Named moves (each a turn or a mirror), then the moves between two rows, first move first; the first pair answered
K_119 (before -> after):
[-0.57 -1.51 -2.13  0.34 -3.54 -0.73 -1.33  0.53  1.04 -0.49  1.21 -1.61
 -1.22  0.07  1.46  0.30  0.03 -0.51  0.88 -1.43 -1.12  0.68  1.89 -0.63
  3.57 -1.91 -0.45 -0.88] -> [-1.27  0.56 -0.95  1.40 -1.16  1.74 -1.50  0.28 -0.32 -0.02  2.25 -0.43
 -2.13 -2.31  0.82 -0.44  0.09 -1.14  0.30 -2.19  0.30 -0.02  3.61 -1.84
  1.32 -0.80  2.21 -0.71]
[-1.01  0.51  0.41  2.37  0.84 -0.35 -1.48  1.77 -0.97 -1.25  1.74  1.54
 -1.01 -1.33  1.07 -1.26 -0.45 -1.43 -0.28 -0.26 -0.21 -2.24  0.64 -1.64
 -2.04  1.93  3.00 -0.20] -> [ 0.00 -2.00 -1.24  1.15 -2.09 -3.66 -1.09  2.00  0.85 -1.74  0.31 -0.23
  0.29  1.78  1.92 -0.41 -0.53 -0.61  0.62  0.51 -2.01 -1.35 -1.78 -0.06
  0.85  0.45 -0.47 -0.26]
[ 0.11  1.29  0.52  1.69  0.01  0.44  0.44  0.12 -0.28 -1.12  1.08 -0.96
  0.34 -0.44  0.12  0.23 -1.21  0.10  0.46  1.67 -0.17 -0.12 -2.59 -0.73
 -0.16 -0.14  0.56  0.60] -> [ 0.22  1.10  0.21  1.51 -0.21  0.16  0.57  0.25 -0.08 -1.06  0.96 -1.02
  0.20 -0.03  0.07  0.53 -1.10  0.33  0.38  1.56 -0.17 -0.11 -2.76 -0.67
  0.17 -0.46  0.31  0.50]
[-0.05  0.42  0.64  0.05  0.90  1.20 -0.77 -0.14 -0.28 -0.15  1.23  0.75
 -0.28 -0.75 -0.45 -0.37 -0.41 -1.04 -0.54  0.18  0.65 -0.12  0.91 -0.91
 -0.39 -0.47  0.73  0.19] -> [ 0.62 -0.89 -0.17 -0.48 -0.78 -0.60 -0.55 -0.06  0.65 -0.45  0.35 -0.07
  0.47  0.87  0.01 -0.04 -0.63 -0.66  0.03  0.35 -0.27  0.38 -0.35 -0.16
  1.15 -1.34 -1.32  0.06]
K_124 (before -> after):
[ 0.03  1.40 -0.16  0.84  1.44  1.22  0.22 -0.95  0.56 -0.06  1.65 -0.67
  0.28 -0.66  0.17 -1.00 -0.14 -0.05  0.76  0.07 -0.27 -1.20 -0.74 -1.17
  0.14  0.40  1.18  0.95] -> [ 0.36  0.48 -0.25 -0.12  0.42  0.22  0.62 -0.79  1.03  0.08  1.05 -1.69
  1.41  0.77  0.20 -0.04 -0.16  0.68  0.99  0.39 -0.99 -0.64 -1.69  0.01
  1.02 -0.26 -0.71  1.46]
[-0.96  0.32  1.27 -0.39  1.57  0.52  0.75  0.08 -0.31  2.00  0.86 -0.86
  1.73 -0.28 -0.28  1.14 -0.29  0.49 -0.93 -0.57 -0.09  0.45  0.81  1.17
 -1.40 -0.28 -1.37  1.59] -> [-1.12  0.66  1.14  0.18  2.12  0.88  0.55  0.11 -0.75  1.76  1.08 -0.37
  1.24 -0.97 -0.26  0.84 -0.29  0.28 -1.12 -0.83  0.36  0.10  1.12  0.63
 -1.79 -0.03 -0.22  1.38]
[-1.96  1.59 -1.90  1.75  1.16 -0.37 -1.36  0.68  0.19 -1.18  1.40 -0.50
 -1.63  0.13  1.16  0.73 -1.29 -0.23  0.90 -1.11  0.06 -0.06 -2.84 -0.15
  0.24 -0.65  1.05 -0.84] -> [-1.73  0.82 -1.82  1.14  0.40 -1.28 -1.15  0.78  0.65 -0.98  0.89 -1.27
 -1.01  0.95  1.14  1.41 -1.24  0.18  0.96 -0.77 -0.68  0.34 -3.34  0.54
  0.83 -1.26 -0.17 -0.49]
K_768 (before -> after):
[-0.38 -0.88  1.05 -0.54 -0.26  0.53 -1.86  0.03  1.27  3.66 -0.65  2.20
 -0.68  0.90 -1.05 -0.07  0.79 -1.12 -1.40 -1.39  2.59 -0.06  1.51 -0.47
 -2.10 -0.66  1.51 -0.04] -> [-0.34 -0.86 -1.70  0.34 -0.46 -0.40 -1.89 -0.31  1.76  1.50  0.21  1.77
 -1.66  1.83  0.99 -2.29  0.15 -1.13  0.52 -1.95  1.58 -1.37 -0.83 -1.98
 -1.11 -0.64  1.67 -1.80]
[-0.87  0.88 -1.17  1.25  1.38  1.40  0.86 -1.32  0.19  0.51  1.49  0.09
 -0.33  0.84  3.24 -1.22  0.34  2.38 -0.37 -1.12  0.40 -1.73 -1.19 -0.58
 -1.30  1.14  2.21  0.06] -> [-0.24 -1.35  1.14  0.17 -0.48  0.92  0.02 -0.05  0.54  2.55 -1.48  1.33
 -0.36  0.12  0.29  1.66  1.38  1.30 -2.57  0.06  1.77  0.58  2.20  1.30
 -0.96  0.90  1.96  1.20]
[ 0.51 -1.46 -1.07 -0.37 -1.14 -0.27  0.30  0.12  0.49 -1.09 -1.28 -1.31
  1.04  0.52  0.94 -0.28 -0.04 -0.19  0.06  0.21 -1.27  0.21 -0.81  0.31
  0.32  0.09 -0.83 -0.04] -> [ 0.00 -0.11  0.02 -0.53  0.12  0.91  1.10 -0.38 -0.08 -0.45 -0.07 -1.79
  1.88  0.12  0.80 -0.03 -0.10  0.50 -0.15 -0.13 -1.03 -0.05 -0.97  0.46
 -0.94  0.08 -0.91  0.93]
K_846 (before -> after):
[ 0.51 -0.56  1.99 -2.14 -1.07 -0.52  1.48 -1.36  0.30  2.80 -1.90 -2.74
  2.73  1.79 -1.34  1.93  0.13  1.92 -1.04  0.58 -0.59  2.24 -0.91  2.60
 -0.12 -0.79 -3.35  2.29] -> [-0.68  3.41 -0.34  0.30  2.58  1.49  1.93 -2.86 -1.07 -0.14  2.20 -2.51
  0.83  0.41  1.80 -2.88 -0.82  2.05  1.32 -1.17 -0.86 -1.47 -3.26 -1.47
 -2.00  0.58 -0.08  0.44]
[-1.48  0.07  0.36  1.06 -0.98  0.58  1.05  1.27 -1.32 -2.96  0.98 -0.46
  0.00  0.03  0.47 -0.64 -0.14 -1.86  1.51 -0.46 -1.79  1.03 -1.60  0.12
 -3.09  0.43 -1.49 -1.25] -> [-1.34 -0.47  0.94  1.31 -1.37  0.66  0.26  1.79 -1.18 -2.45 -0.09  0.84
 -0.92 -1.00 -0.74 -0.20  0.15 -2.81  0.62  0.02 -0.84  1.61  0.01  0.25
 -3.05  0.73 -0.42 -1.36]
[ 1.27 -1.08 -1.30  0.24 -1.21 -2.29 -0.43 -0.55  1.26 -0.97  0.08  0.13
 -0.49  0.52  0.84 -0.39 -0.29  1.28  0.13  0.67 -1.01  0.54 -1.84  0.07
  1.83 -1.25 -1.12 -0.01] -> [ 0.80 -0.28 -1.75  1.29 -0.30 -1.56 -0.74 -0.76  0.70 -1.64  0.88  0.99
 -1.66 -0.42  1.14 -1.95 -0.49  0.64  0.26  0.20 -0.47 -0.18 -1.58 -1.32
  1.14 -0.47  0.62 -0.93]
Now pairs of rows:
(two moves a pair)
[ 0.36 -0.25  0.09  0.39 -0.41 -0.42 -0.45  0.24 -0.28  0.59 -0.42  0.18
 -0.52 -1.03  0.19 -0.05 -0.86 -1.23 -0.02 -0.42  1.11  0.51  1.21 -0.18
  0.45  0.16  0.65 -0.70] -> [ 0.09  0.70 -0.36  0.30  0.53 -0.15  0.46 -0.49 -0.33  0.21  1.00 -0.71
  0.01 -0.42  1.31 -0.71 -1.32 -0.37  0.84 -0.79  0.24 -0.29 -0.25 -0.37
  0.08  0.04  0.19 -0.41]  K_119, K_768
[ 0.51 -2.36 -0.55  0.94 -1.23 -3.50 -0.16 -0.94  1.48 -1.20 -0.01 -0.26
 -1.07  0.26 -0.19 -0.43  0.84  0.06 -0.14 -0.24  0.79 -0.86  0.02 -0.31
  1.49  0.86  1.87 -0.36] -> [-0.18 -0.23  0.99  0.09  1.06 -1.98  1.64 -2.10  0.66 -0.08  2.16 -1.98
  1.26  0.72  0.49  0.42  0.61  2.01  0.11 -0.72  0.34 -1.07 -1.26  0.70
 -0.32  0.56  0.45  1.55]  K_768, K_124
[-0.35  1.19  0.86  0.70  1.03  1.69  0.44 -0.68  0.36  0.66  2.03 -0.90
  1.70 -0.80  1.00 -0.44 -0.76  1.78  2.08  0.82 -0.66  0.86 -0.22  0.59
  0.64  1.08 -1.59  0.52] -> [ 0.15 -0.08 -0.93  1.01 -0.43  0.25 -0.28 -0.19  1.27 -0.59  1.13 -0.50
  0.59  0.00  1.68 -1.27 -0.79  0.93  2.65  1.18 -1.14  0.70 -0.96 -0.10
  2.16  1.10 -1.38 -0.97]  K_768, K_768
[-0.45  1.19  2.58  1.54  1.10  1.65  1.14 -0.49 -2.77  1.18  0.20  1.50
  1.37 -0.23  0.60  1.20 -0.82  1.45 -0.35 -0.04 -1.07  0.32  0.70  1.33
 -1.31 -1.89 -1.03  0.72] -> [-0.37  0.92  2.42  1.22  0.84  1.13  1.37 -0.39 -2.50  1.15  0.11  1.18
  1.76  0.29  0.94  1.15 -0.79  1.78 -0.18 -0.07 -1.46  0.47  0.33  1.72
 -1.02 -2.11 -1.67  0.77]  K_846, K_124
[-1.27  2.04  0.72  1.00  2.19  3.44 -0.37 -0.75 -1.14 -0.36  1.39  2.47
  0.39 -0.42 -0.96 -0.41  1.19 -0.85 -0.34 -0.29 -0.67 -1.34  1.59 -2.27
 -2.27  0.94  2.87 -0.36] -> [-1.17  2.25 -1.07  0.73  1.93  2.14  0.60 -1.49 -0.53 -1.61  2.49  0.46
  1.52  1.53  1.29 -1.33  0.44  0.72  1.30 -0.41 -2.35 -2.17 -1.53 -2.29
 -1.36  0.30  0.90 -0.66]  K_124, K_846
[ 0.30 -1.17 -1.18 -0.63 -2.46 -1.71 -1.56  0.37  0.84 -0.77 -2.15  1.44
 -1.84  0.04 -0.10  2.15  0.45 -1.06 -0.30  1.58 -0.10 -0.10  0.05  0.11
  1.22  1.10  0.42 -1.09] -> [-0.98  2.46 -0.98  0.16  1.17  0.91 -0.26 -1.34 -0.60 -0.93  1.49  0.42
 -1.29 -0.83  1.59  0.36 -0.11  0.26  0.65  0.39 -0.35 -2.12 -1.39 -1.13
 -1.59  1.65  1.49 -0.59]  K_124, K_768
